The same turns and mirrors carry the whole set onto itself, and each row onto the other rows of its family. Which rows share a family with each named row? Give them in list order.
These 18 rows form 6 families of 3 rows each.
Gufin: [ 51.5  11.4  52.2  42.1   7.9 -53.4   1.8  38.7 -26.6 -18.2  23.5  -5.0
   7.7  40.8 -21.8   2.9  23.2  38.9 -23.3   5.7]
Tad: [  8.8  25.6 -13.1  -6.9 -21.1 -19.3 -58.9 -39.7  37.8 -57.3 -46.1   6.0
  -1.7 -30.5 -10.9  -9.3   6.7  -0.7   2.2 -32.0]
Neno: [ 45.0  -8.4  38.9  65.9 -19.0 -39.5  -2.2  15.2 -24.3 -29.3  26.7 -14.3
  18.9   6.7 -31.2  12.6  58.5   0.1 -15.9   2.7]
dilav: [ -2.0  34.8 -21.0  14.8  -4.8  17.5 -50.8 -25.2  42.2 -52.4 -33.3  31.3
  47.3 -25.0   4.8 -10.4  24.7 -15.3   3.6 -14.0]
Kis: [-10.1  19.8  26.9  38.8 -11.0  26.5   7.4  37.4  -5.8  16.3 -56.0   1.0
 -15.6  30.5   2.3 -10.4 -59.8   0.5  42.3 -23.9]
mavef: [ 26.0  27.8 -24.4 -14.9  21.8   3.5 -54.9 -43.3  20.7 -67.9 -30.9  16.4
  27.5  -5.3  16.9  -1.7  23.6 -10.9   8.2 -16.9]
lafil: [ 39.6  20.7  58.0  43.7  13.9 -51.3 -29.1  40.5 -33.0 -47.2   1.5 -39.3
   7.9  26.1 -18.3  -2.0  21.9  37.5 -14.6   4.6]
neluv: [ -0.8   2.5  16.3   7.6 -22.7  29.1  26.3  13.5 -13.0  33.1 -31.8  24.9
 -21.6  25.0  -2.1  -8.7 -51.9   1.7  41.6 -23.5]
Nem: [-14.9  18.9  22.5  26.2   5.3  56.8 -15.1  30.8 -47.7  16.4 -21.7   0.5
  11.0  28.1  24.4 -20.5 -32.4  -7.6  51.8 -17.6]
ligas: [  2.3 -23.6 -16.1   5.8 -10.2  12.8 -34.5 -37.3  40.0 -49.5  11.7  26.4
  15.5 -28.5 -10.4  -8.3 -10.9 -25.0  -5.8 -25.1]
givis: [  3.6  11.7  11.5  28.2 -10.2  38.1  16.2  39.4 -10.0  19.3 -30.9  32.4
 -16.5  48.7 -11.0 -28.7 -54.4   0.1  27.6 -24.9]
mer: [ 20.7   9.8 -19.3 -20.5 -30.6  -1.8 -37.2 -44.6  25.1 -60.2 -33.1  29.2
  -6.1 -23.7 -22.4 -22.3  29.4  -3.2  10.3 -19.4]
Tiru: [ 41.2  15.1  44.6  31.9  -5.0 -48.2 -28.3  46.4 -29.1 -37.9  24.3 -11.0
   7.8  48.0 -20.5 -14.6  43.7  37.3 -10.5  20.0]
rut: [ 16.5   4.7  -9.3 -22.8 -22.8 -28.5 -43.1 -47.5  44.3 -51.8  -8.7  28.7
   1.5 -19.3  -2.9  -4.5  23.7   7.0   4.5 -11.2]
mudu: [ 49.2  43.8  31.9  40.2  20.7 -29.3  -8.1  45.1 -43.1 -26.4 -15.0 -19.6
  41.1  39.3 -11.0  17.3  48.2  18.6 -10.1  18.4]
bovi: [ 42.3  39.4  23.6  55.0   0.5 -19.2 -31.5  23.3 -59.8 -25.4   3.6 -28.6
  42.9  23.4 -21.9  -3.1  49.5  30.9 -30.6 -11.3]
tozus: [ -5.2  32.8 -13.8   7.3  -8.1  43.7  -8.8  21.2 -35.0  27.5 -47.1   0.4
  12.3  49.6  15.9   0.8 -43.4   1.5  35.8 -19.2]
mina: [-13.7  -6.0  16.0  28.4 -36.1  18.2  -8.9  40.5 -28.5  48.6  14.0   3.0
  -6.2  26.8  -6.1  -3.4 -38.5 -19.7  28.3 -19.7]

The rest of the family of Tiru: givis, mer
The rest of the family of Gufin: neluv, rut
The rest of the family of Nem: dilav, bovi
The rest of the family of mina: Neno, ligas

